The rows of T fall into 3 groups, and each row is roughly a mix of its group's hidden directions.
T (105 x 10):
[[ -3  -4 -16  -9  43 -33 -13  13  24 -35]
 [-16 -13   3 -39  32 -35  -1 -19 -23 -17]
 [  1  17  52  12  27  -2  31   4 -12  22]
 [-20   6 -12  12  12 -11  55   0 -35  11]
 [ -3   7  13  20  27 -11  35 -24 -44  14]
 [  8 -25 -14  30 -23  -9  -3 -30 -40 -22]
 [ 22  14  -8  38 -26  38   5  18  25  11]
 [-38  39 -16 -34   3  23  11  -7 -14 -10]
 [ 18  15  -8  45 -32  33   6   3  19  15]
 [ -3  25  48   5  25  -4  21  -7 -34  13]
 [-34   3  16 -22  -5  37 -24  28  17 -20]
 [  0  29  46  19  28 -13  20 -10 -20  15]
 [ 39 -13  19 -14  24  21   0  44 -12   8]
 [-56  15 -10  12 -10  15  14 -13  17 -29]
 [ 20 -49  12  27 -31 -14  10  16   9  -5]
 [-54  20  -2   5 -17   9  -2   5  21 -35]
 [ -8  39  44  10   4 -15  26 -12 -27   0]
 [-15  14 -37 -39  18 -29 -19  11   4 -20]
 [-14   9 -19 -32 -23  30   9  32  33  -7]
 [-53  27 -19   1  -5  13  -4 -12  15 -30]
 [-15 -26   4   6  19   8 -16  11  43 -42]
 [-12   1 -17  16 -18 -45   9 -42  -8  21]
 [  1  12  -9  10 -30 -19  20 -54  21   8]
 [-19 -11   9  11 -11   0  48 -15 -44  -9]
 [-32   9  -4 -11  -1   8  27 -14 -54 -17]
 [  4  41  44  17  18 -10  20 -14   9  19]
 [ 10 -15 -23  39 -36  -1   0 -28 -29   8]
 [  3  30  31   6  26 -16  27  -6 -38  19]
 [ 25  -7 -35 -26   4  10 -32  18  33  16]
 [-16 -12 -10 -38  36 -29  -6 -15 -24 -19]
 [-44  32  -7 -25   8  30  18 -11 -16 -10]
 [  0 -29 -23  23 -27 -10  -9 -24 -45   0]
 [ 12 -22 -10  36 -15 -18 -11 -25 -41  21]
 [-15   0  -1 -24 -30  36  11  34  29 -17]
 [ -4   9 -26 -30  24 -40 -29  20  -2 -18]
 [  7 -10   5  30  13  44   3  27 -36 -14]
 [  9 -20  -3  29 -16 -12  12 -47 -35   6]
 [-25  -2  -8   3  -6   3  44 -22 -47 -10]
 [-52  12  -9  18  -9  11   1 -23  12 -35]
 [ 57   6 -16  -5  14 -10   0  12  38  -1]
 [  2 -52 -33   4 -18   5 -25  13  11 -18]
 [ 62 -14   0  12  11 -16  19   0   6  21]
 [ 53 -16  25  -3  11 -10   5  14   0  36]
 [-35  14 -30  -2 -22 -27  -8 -42   5  -2]
 [-29  28  11 -34  24 -21 -13  18  29  11]
 [-34  40 -12 -18  15  18  27 -23 -19   0]
 [ 22  -9  11  -6  26  27 -14  55  -7  -6]
 [-40  41  -2   1 -13  31   2  -7 -23 -21]
 [ -4  -8  24  21 -12  40  33 -34  -8 -17]
 [  3  -2  16  22 -41  26  20 -22 -22  30]
 [-45  40 -19   8   4  -7  -5 -21  -7 -27]
 [-12  -5 -28  29 -14  -3   3 -50 -28   6]
 [-54   9 -22  22  -6   5  12 -17   8 -29]
 [  1  42  34   3  16 -25  23   4 -30  13]
 [ 55 -10   8  -8  11 -15   9   3 -18  37]
 [ 19  22  -3  36 -24  36   5  17  31  10]
 [-16  25 -10   9 -36 -28   6 -41  18  16]
 [ 32 -40   2  34 -22 -24  -4   1  22   1]
 [ 17  -7  28  27 -19  37  29  -7   9  29]
 [-19  17 -11 -12 -13 -45  11 -46   4   9]
 [ -4 -38 -31  -4 -26  10 -27  16  26 -21]
 [ 18  14 -13 -20  12 -35 -26  40   9  24]
 [  1   9  11  -8  24  35 -14  51  -7 -21]
 [-51  31   8   2 -14   9 -22  29 -14  -2]
 [ 28 -12  12 -23  33  18  -8  47  -5  -4]
 [-33  48 -10 -32   8  17   9 -11 -16  -7]
 [ 14 -10  25   0  22  46   3  38 -11 -16]
 [-56  18  -2 -25  -5  19 -19   4 -12 -19]
 [-10 -17   8 -32  26 -31  11 -32 -26 -22]
 [  6  -5  -1 -20  27 -15 -17  18  52 -27]
 [  4   5 -23 -37  12 -43 -17  18  -1 -29]
 [-57  16 -14 -20 -11  11 -17 -14 -19 -14]
 [-30  26 -16 -42  11  31  -1  -4 -25  -8]
 [-25 -27   5 -29   9 -35  -7 -20 -36 -10]
 [  6  15  22  -7 -25  34   2  27 -29  36]
 [-13  20  -7 -38  26  13  -6  35  33  12]
 [ 24  10   5  39 -20  36  -2  27  21  16]
 [ 27 -39  10  19 -33 -10  -4  18  34  -2]
 [ 26  14 -16 -21   3 -18 -29  39  27  20]
 [  9   5  21  37  29 -30 -12 -33 -21   9]
 [-55  10  17 -35  -6   1 -19   7  13 -11]
 [ 16   9  13  35 -31  38   5  24  24   6]
 [ 34 -14   9  16  30  27   4  40 -19 -11]
 [-11  43  36 -18   8   6  29  -4 -28   8]
 [ 18  -1  27  32 -16  34  33 -22   9  17]
 [-15  -4  33 -14  -3  39  31 -30  -9 -19]
 [-28  50 -17 -23  27   4   7  -8 -20   5]
 [-29  -1 -25 -39  -3 -21 -23  19  -3 -33]
 [  7   9  17  36 -21  22  29 -34  10  26]
 [ 26  27   4  35  -6  31   2  20  34  14]
 [ 17 -28  -4  36 -24  12  13 -31 -33   9]
 [-28 -14  -5 -26  22 -33  -4 -32 -30 -15]
 [ -2   0 -21 -23   4 -26 -26  24  -5 -49]
 [ 11   0  29  32 -19  28  33 -27   9  19]
 [-46  20 -12   9 -28   6   8 -15  15 -36]
 [ 53 -21  14  -6  16  -8   0  13  -6  37]
 [-62   1 -13 -10   1  -1 -23  -4 -17 -21]
 [-25 -22  28  19  -8  18  29 -38 -20 -11]
 [ 26  23 -27  -9   7 -23 -28  38  22  12]
 [-33 -24  23  14  -2  18  25 -35 -23 -19]
 [ 27  10  12  26 -30  29   9  30  30  10]
 [ 26  18 -20 -18   9 -19 -28  44  14  17]
 [-19 -18  22  12   0  33  29 -32 -25 -21]
 [ 11   9   5  19  33 -41  -5 -39 -19  13]
 [-23 -16   3 -31  23 -40  -7 -21 -29 -13]]

One row of each group comes first, with its name. Which group is each row after those in?
[ -8  12   0 -38  40 -10 -19  36  16  12] | Y
[-11  48  42   1   5 -15  13  -6 -27  -4] | W
[-17  -3 -19 -14  32 -24 -25  13  31 -35] | N

[ -3  42   7 -22  31 -27   1   5  37  -1] | Y
[ -8   5  11  15  13 -12  21 -33 -56  -6] | W
[-13   5 -10 -31  23 -31 -28  21  -2 -37] | Y
[-55  15  -1 -29  -1  15 -21   9 -17 -16] | N
[-36  28 -21 -31  23  30  -7 -13 -15  -7] | W
[ 56  -8 -26  17  -9  11   7 -15  26   6] | N
[ 50 -25  21   1  16  -5   8  10  -7  37] | W
[ 29 -15 -32  22  -2 -22  17 -44  -8   6] | N
[ 15 -17 -22  31  -4 -17  -6 -34 -40  20] | Y
[ 41  36 -24  -9  -5 -12 -14  24  22  19] | N
[-13 -23   8 -22  21 -31   5 -36 -35 -16] | Y
